Each row is where one point has got to under a steady rotation. How many ticks took it there?
The counts run from 0 to 172.
 27  11  32 -37   8   1  19 -47 -10  -3  -9  16 -38  14 -20  26  18  52  28 -26  -2 -17 -39  -5   0 -10 -17  30  12  -7 -39  18 -21  17  -2  14   4  -1 -10  23  -7  12  12  24  -7 -20 -> 52
 11  -9   8  19  21   7 -16  -9 -40  10  18 -33  -2  12  23  44  -8   1   9 -32   2  -8   9 -17  56  -6   5   0 -10  -4  41 -26  -4 -12   8  -8 -46  29  24 -11  -9  10   6   1 -12 -47 -> 23
-16 -16  28  -3  -2 -41   7 -12 -15  19 -25  22  22 -26  -5  27  25   6  12  27  17   4 -15  -9 -27  65   8  -5  13 -27 -33 -31  13  11  -5  18 -29 -12 -23 -11   7   9 -33 -15  16  -8 -> 72
 -7 -27  42   2 -10 -22  15 -14  22 -16   5  -6 -12  15  -5  31  -2  42 -18   1  -3   6  -9 -14  10  28  -6  12 -63   3  -9 -21 -18  33 -34   5   5  24  30 -12  10   2 -17  29 -22 -20 -> 42
 -8 -22  26 -28  21  -1 -17 -19 -12  -2  24 -20  30 -26 -20   9  31  22  16  12  13   4   6  46 -45  25 -18  16   2 -51 -15  19  10   3 -19  -3  17  28 -30 -18   4 -34 -30   3  -8 -11 -> 63
  9  27  37   8  20   9   4 -40 -36  -6 -12  10 -21  32 -14  17   5  44  -6 -21  14 -22  -5  38  20 -18  14 -32   7   7  23 -53  14  -4 -19  10  18   6  15  28 -12   0  10  -6  15 -19 -> 109
-10 -10  32   5   8 -47  -2  -4 -17  22 -19 -20   1  -6  34  18  -8 -16  10 -11  18  20 -34 -21  13  32 -19  -6  20 -22 -15 -15   5 -21  -1  12 -73 -21   6  -7 -10  18 -14   1  14 -11 -> 76
  2  -2  -3  31  28 -42   0 -30 -23  -8 -47  15 -18 -18 -26  19  33  20 -32 -10   5 -44   4   9  -7   7 -27 -14 -14  -2  17 -16  69  -1 -15  11  22  -3   0   8  -9  13  -1   6 -31  -2 -> 170
  3   5  -1  20   8   2 -18 -48   6   5  -4  36 -12   1  33  16   2  47 -16 -27 -13 -39 -14  25  18  -1   6 -18  -4   7  19   0  54 -20  -6  16 -12  14  43  20 -18   6   2 -15 -29 -23 -> 30
 -7  13  33  32   9 -18  18 -28 -26  -4  23  -9 -23 -30  30  25   1   8   3  17  -6 -16  17 -10  -6 -37 -29  -8 -17 -33   2 -22  43   0  -5   2  -7  22   2  37 -29  36  19   1  16 -45 -> 162
-22  -8   5 -32  18 -12 -13 -14 -25  32  15  -3 -18 -20 -15   2  12   8   5   2  -5 -51  -1  35 -26  48 -41  30  -1 -27 -40  27  26   4   9  -8  36   8 -11 -15  -6 -38 -20  -2   2 -36 -> 62
-14   7  52  -1   7 -31  27 -15 -24  23   8 -12   9  -9   9 -12   8 -10  15  -1  31  -8 -15 -14 -33 -30 -10   7   7 -25  -9 -55  25  39  -6 -34 -12  11  16  31  15  21  -5   2  26 -24 -> 74
  4 -23   7  18  17 -26   1 -44   0 -11 -45 -17 -14 -19  -7  29   1  33 -17   2  -6   9 -16 -14   2   9 -39 -16 -24  -1 -17  -7  22 -15  -4  31 -37 -13  -5  18 -34  11   9  23 -31 -14 -> 165
 -1  13  37 -18  18 -28   1 -33 -12  22   9 -36 -16  -1  29   3  13   3  33  -7 -20  20 -13  37  28 -11   1  11  11 -40   6   3 -12 -33  -8 -23 -53  42 -14  14 -30  -8 -23 -11   9  -2 -> 137
 28 -17  13  -2   9  33 -29 -20 -26 -22  24 -19  24  -7 -12  32  31  30  11 -28  23 -18  37  32  25  -4  15  -3   1 -23  55   3   8 -43 -13   2 -23  32  -7 -10  11  13  -7 -14  -5 -21 -> 28
 34 -25  27   4  19   0   8 -29 -30  -1  -1   5  -8 -32 -21  20  19   6  18  -4  24  -7  28  -8  17 -30  28   7 -23 -14 -16 -39 -25  35  34  -4  -1  29  15  31  -9  20  28  30  -5 -13 -> 17
  4 -65   2  12  27  32 -32 -20 -19 -17 -13 -31  49  -6 -10  14  -5  17   1  14  13  16   6   6 -11  -7 -12  -7  -8 -20 -13 -53  -7  20  -3   0  -3   1  15 -31  -8 -47  -3  31 -11 -16 -> 94
-19  26  31  -8  -6 -32   7 -35 -13  12 -31 -31 -31   2 -23   0  11  29   5 -38   4   5 -20   2  19  18  -3  -5 -41   0 -23  28  13 -16   8  -7  -8  -7  18  19 -34 -20 -15  -5 -22 -13 -> 139
-21  53  46  -3 -30 -21  23 -35 -26   6  -8   4 -23   3 -10  23  20  45   2  -6 -17  -9 -16   5   4   6   9 -20 -37 -18  -7   1  33   3 -13  -7  21  24  -6  39 -10  -1 -23 -17  -7 -38 -> 135
-23 -13  36   7   4 -15   2  -9   5 -10   8 -46  31 -33   7   2  18   8  -1 -44  17 -12  -6  -9 -14  24 -18  18 -38 -23  13  12   7   2   4 -53 -38  11  39 -27 -10 -18 -26  11 -35  -3 -> 147
  0  30   8  -3  13   3  -7 -38 -29  19   5  19 -23   7  35   9  -3  34   0 -18 -49 -28 -48   7 -18   2 -40   9   9 -10 -22  11  30   6  -8  -1  -2  22  -6  31 -19 -28  -8 -15 -12 -34 -> 57
 27 -14   6 -22   7 -14 -10 -35  19  14 -10 -23  -1 -42   2 -28  17  43   7 -27  -2   7 -39  13 -15   1  -9  20  15 -16 -22  56   5   1   7  22 -12   7  13   5 -23  -3 -15  31 -39   1 -> 60
 37 -21  30 -13  18   8 -10 -20  -1 -11   6 -40  39 -12   4 -21  14  54  -9 -37   8   0 -21  21   2   2  30  23  -9  -2  14  -4 -42  15 -10  -3  15  25  45 -28  18 -19  -3  30 -38   4 -> 121
 20   2  35 -35 -10 -42 -16 -23  -8  38 -11 -20  -8  11  -8  26  27  12  36   9   9  16   6  16  25  27  30  22  14 -35  -4  22 -24 -34  -9  34 -12  18 -14  -3  -5   8 -19 -17  18 -21 -> 133
-17 -40  30 -17   4  -3   5 -19   5   1 -14 -17  28 -37 -11   4   5  24   4  19  18  27 -27  -5 -33  33  -7  20 -17 -22 -45 -17   2  56 -10 -12 -43   9 -12  -2  -7 -20 -44  13 -24  -8 -> 68
 10  24  26  21  -6 -12   0 -19 -32  -6 -33  12 -14  22 -26  31  17  49 -32 -16  13 -17  -4  24  26  23   7 -54  -4  13  31 -37  22 -21 -26  47  12  -4   9  -5  -4  22  -9 -27 -13 -20 -> 108
  6 -12   5  17  -1 -26  -3 -46 -54 -21 -46  -2  26  25 -18  48  34  17  20  10  12  -8  12 -14   7  12  30 -26 -12 -16  30 -27  11 -26   0  17   1  -2  22  12  31  22  -1   0 -16  -6 -> 20
 -2 -24  50  20 -13   6   3  -1  -8   4  10 -27  17 -62 -11 -23 -18  37 -35 -21  31   2  14  11  -6  19 -14 -20 -50  -7  -6  -6 -15   8  37  11 -24  10  24   3 -26  -6  -2  14 -17 -17 -> 7
 26 -27 -16  17  67   4  -9 -24 -17 -10  14   0   3 -10  10  41   8  -4 -10  -3 -26  -6   5  25 -19  -1 -34  13  25 -35  16 -43   4   7 -13 -31 -32  32 -17  -2 -24 -14   7  16  -8  10 -> 172
-10  16  46  -6   1 -24  31 -31 -24 -27  -9   7   0  40  -7  35  33  39  10  -6  -6 -10 -32  -5 -19  -8   4  22 -18  -6   4 -36  13  16 -54  -2  28  21  10  16  36  19 -16   2   5 -19 -> 47
 18  11  29  -7  25 -24   7  -3  -6  13  30 -13 -24  11  45  30   1   5  11 -21 -38   3 -34 -13  21 -14  -9  39  17 -14  -3  -2 -23   0 -18  14 -42  43   8  -7   2  26 -19  18  14 -30 -> 49
 20   8  27  14  15  -9  -7  -4 -17  -5  -9 -39 -15  13 -17  11  -2  42 -43 -46  14   2 -20  21  34  11   0 -24  -4  19  31   4  -7 -30 -15  26 -17  12  33 -30 -19 -12 -14  -1 -29 -14 -> 112
 22 -19  21  20  25  -6 -25 -26 -33  -6 -26 -43  16 -29 -16 -24   7  18  -6 -36  46   6 -26  -2  -3 -11 -27  -7   7   0  10   8  15 -29  18   7 -20 -26  26 -13 -15  -7  12  27 -26   6 -> 86
  1  -7  46  43  11 -18  10 -24 -39  -3  -5 -12  34 -29   0 -13  13  17 -16  22  13  -4  23   7 -28 -28  14  -6 -36 -18  17 -50   8  12  20 -22  26  33  41  31   9   6   1  10  -8   0 -> 12
 32  -1  20  13   2 -18 -11  11   0  12  -4   3 -16  -2  -7  30  11  17 -17 -18  17  -1   7  21  40  34  23 -24  19   1  25 -17  -3 -29 -11  59 -37   1  -9 -30 -11  26 -17 -14   9 -21 -> 107
-13 -53  19   8  21 -32  -7 -19  26   5  -1   2  -6  37  22  44  -1  29  -1  12 -26  10 -21   6   6  46  -1  26 -19   0 -13 -21 -33   8 -20  22 -16  15  31 -11   6 -19 -30  19  -7  -8 -> 41
 -5   9  40  21   5 -21  -6 -39 -54 -17 -40  -3   9  -9 -21  -2  31  18   7 -18  37 -20 -28   5 -20 -11 -14 -27  26 -12   1 -22  40 -38  14  15  -1 -34  10  16   0  12   9 -16  -6  -6 -> 82
 27 -42  18  -6  11  33 -19 -25  41 -23  25  -9   7 -27  12   9   6  64 -21 -27   4  12   4  35  17   5   5   6 -26  -9  20   8 -15  -7  -7   2 -37  30  11  -3 -18  -8 -21  21 -31 -13 -> 33
  3  26  23 -20  -1   6  -9 -12 -41  27   4   7  -6 -12 -25  -5  -9  17  17 -33  30 -54  19   6  -6  38 -20 -17   2 -17 -26 -11  18   5  43  -5   0 -11   4  25 -23  -6  14 -28  16 -47 -> 0
 33   8  22   2  26 -17 -15 -15 -13  -9 -12  -2  19 -12 -12 -25  43  47 -23 -20   7 -30  -3  55  -8   4  24   4  17  -5  35  -9   1 -13  -8  10  35  31  50 -10  24 -12  -5  -5 -16  15 -> 117
 29 -16   6  28  33 -13 -27 -14 -10   5 -23  14  36 -69   8 -26  30  25 -11  24   9 -18 -10  19 -21 -11  15 -15  26 -19   8 -12  29   2  14  18  -4  15  40  -2  -3  19  19  17 -37  17 -> 91
 10 -10  23 -12  23 -59 -14   1  10  21   7  24 -33  10  13  34  30   6  11   8  -7 -11  -3  -4  21  39  11  33   7 -12 -11   1 -35  -7 -29  44  -8  27   9 -22  14  40 -17  10   6  -9 -> 45
 31 -20   1   7  37   1 -21 -36 -21   3 -35  17  -5 -41 -21 -19  10  30  -5 -12  22 -18 -11   9  -3   4 -16  -7  29  12 -30  -7  12  -5  49  26  -3 -28  24  17 -32  -1  32  13 -28  -4 -> 87
-14 -33  13  -6  42 -42 -21 -36  25  22   7  -1 -18  41  29   5  -1  15  10  10 -19 -14  -9  29   4  18  17  39  12 -18  12 -23 -17 -11 -11   5  -3  26  49  -5 -12  -8   0  22  20   6 -> 40
 34 -22  -2  -1  15  14 -13 -45   0  -1 -39  15  -6   0 -20  27  23  51   8 -30  21  -9  -1  -6  34  -3  24 -14  -3   9  22  -1   7  -9   9  33 -24 -15  27  20 -16  23  22  18 -36 -11 -> 25
